In the rows, 128 means zero.
Families of rows that turns and mirrors carry onto each other, the same ones carrying the whole set onto itself: the rest of each named row's family, in list order
5 families of 8 rows
sufo: [122  87  98 131 156 150  89 126 135 100]
niv: [163 111 150 104 142 147 130 103 121 105]
rofur: [111  96 130 116 123 182 107 125 139  94]
fibo: [132 107 121 117 138 133 121  87 127 150]
ras: [114 100 142 119 120 167 118 110 106 102]
nos: [167 108 140 103 139 147 133  99 130 104]
gazu: [142 107 127 121 151 140 117  90 126 153]
Zetad: [167  86 133 104 131 161 114  95 156 101]
Rabi: [171 112 138 103 144 147 128  99 122 102]
zopo: [108  95 129 115 118 180 108 117 147  96]
nisip: [121 102 115 145 145 153 115  91 108 134]
reta: [115  89 102 137 158 154  93 127 139 103]
Rifat: [119 109 146 120 126 164 119 110 101 101]
fusos: [121  97 115 142 151 159 116  88 107 131]
zises: [110 101 122 120 114 181 113 112 142  95]
Saguv: [140 102 129 114 147 135 134  90 136 144]
gufo: [113  95 132 120 128 181 110 120 152  87]
Saso: [132  92  91 129 154 155  86 126 140 103]
tep: [142  88 113 115 149 130  84 124 158 118]
Fav: [156 101 120 118 139 133  78 125 151 116]
pime: [159  92 141 112 134 160 110 110 165  94]
Tek: [117  88 122 146 139 153 121  88 109 125]
fepat: [139 100 108 112 138 135  77 123 154 122]
Dupo: [117 114 130 120 113 163 115 116 107  94]
poror: [140 109 126 119 144 137 118  87 133 150]
sene: [119  92  96 132 152 147  90 130 142 103]
resez: [166 104 138 102 153 150 129 103 121 114]
renuz: [169  96 137 109 134 154 110 107 160  95]
tur: [107 102 122 122 122 171 113 129 150  98]
fuzen: [116 113 139 131 115 156 116 110 104 109]
pados: [129  94 110 141 148 150 121  83 109 128]
febu: [118  97 118 148 155 155 113  96 108 127]
Pugi: [165  91 132 110 135 159 114 101 165  95]
muzor: [139 109 131 120 151 129 114  96 134 148]
siz: [116 110 140 115 120 163 116 112 103 100]
bik: [167  79 133 113 138 155 103 107 158  99]
tak: [140  99 112 115 146 126  82 123 155 117]
Temem: [170 105 134  90 140 147 122 102 123 103]
damit: [141  97 120 119 150 125  86 119 161 125]
muta: [122  97 100 126 154 163  89 138 134 103]

Which other rows belong to the same family as Rabi? sufo, zopo, fusos, poror, Pugi, siz, tak
Which other rows belong to the same family as muta? Saguv, Fav, Tek, resez, tur, fuzen, bik
Which other rows belong to the same family as Saso? fibo, Zetad, zises, fepat, Dupo, pados, Temem

Families of rows that turns and mirrors carry onto each other, the same ones carrying the whole set onto itself: the rest of each named row's family, in list order
7 families of 4 rows
gud: [135 149 117  95 133 134 128 111 112 125 140 106 118 135]
Git: [119 119 118 124 146 123 115 145 121 120 123  93 141 134]
mekar: [124 161 114  99 143 106 138 138 121 113 168 133 126 111]
Kofo: [142 134 101 112 110 112 149 154 112 142 130 115 121 116]
bar: [122 144 161 126 132 111 125 126 141 147 172 137 141 117]
figam: [129 106 175 110 130 112 142 140 154 118 149 154 123 128]
rala: [132 127 140 105 134 104 148 147 141  91 155 164 119 126]
Fifir: [147 109 121 108 106 109 158 162 127 123 120 130 114 127]
lage: [128 138 119  86 145 111 150 145 126  95 147 140 111 121]
bag: [141 116 164 124 111 118 134 116 145 105 146 156 126 148]
leset: [150 116 109 100 131 132 151 133 126 139 145  95 119 111]
tepez: [125 149 139 120 133  98 138 138 137 109 174 156 134 118]
Ruki: [138 120 137  98 146 135 122 137 118 132  99 145 115 133]
Pota: [133 147 126 110 145 132 110 125 109 151 117 136 128 123]
gen: [155  85 137 105 123 125 161 141 146 118 134 123 114 122]
riv: [122 101 147 144 134 114 116 145 140 112 131 121 151 140]
suda: [140 112 137  88 128 134 144 124 129 100 120 128 105 146]
zavu: [148 131 125 134 120 119 139 122 130 153 170 109 139 108]
mase: [135 142 148 133 136 122 105 123 122 150 129 157 140 127]
voba: [117 123 133 147 138 115 108 139 126 126 143 106 156 133]
sala: [122 150 128  92 149 126 129 130 120 147 154 105 120 111]
mevo: [129 113 145  76 147 129 147 142 137 119 128 121 104 123]
til: [152 101 151 139 113 114 148 129 152 133 163 138 135 118]
zevo: [142 140 118 138 100 101 139 148 121 149 151 132 137 118]
Tadon: [146 114 134 136  93  99 150 156 136 131 139 149 130 128]
gukez: [138 115 160 121 134 125 119 133 131 131 110 167 127 134]
Makun: [134 155 141 130 116 119 116 106 125 133 167 134 139 135]
pebok: [124  97 135 124 142 122 124 151 132 104 115 109 135 139]

Which other rows belong to the same family as Ruki? Pota, mase, gukez
Which other rows belong to the same family as til? leset, gen, zavu
Which other rows belong to the same family as lage? mekar, rala, tepez
Which other rows belong to the same family as bag? gud, suda, Makun
Which other rows belong to the same family as pebok? Git, riv, voba

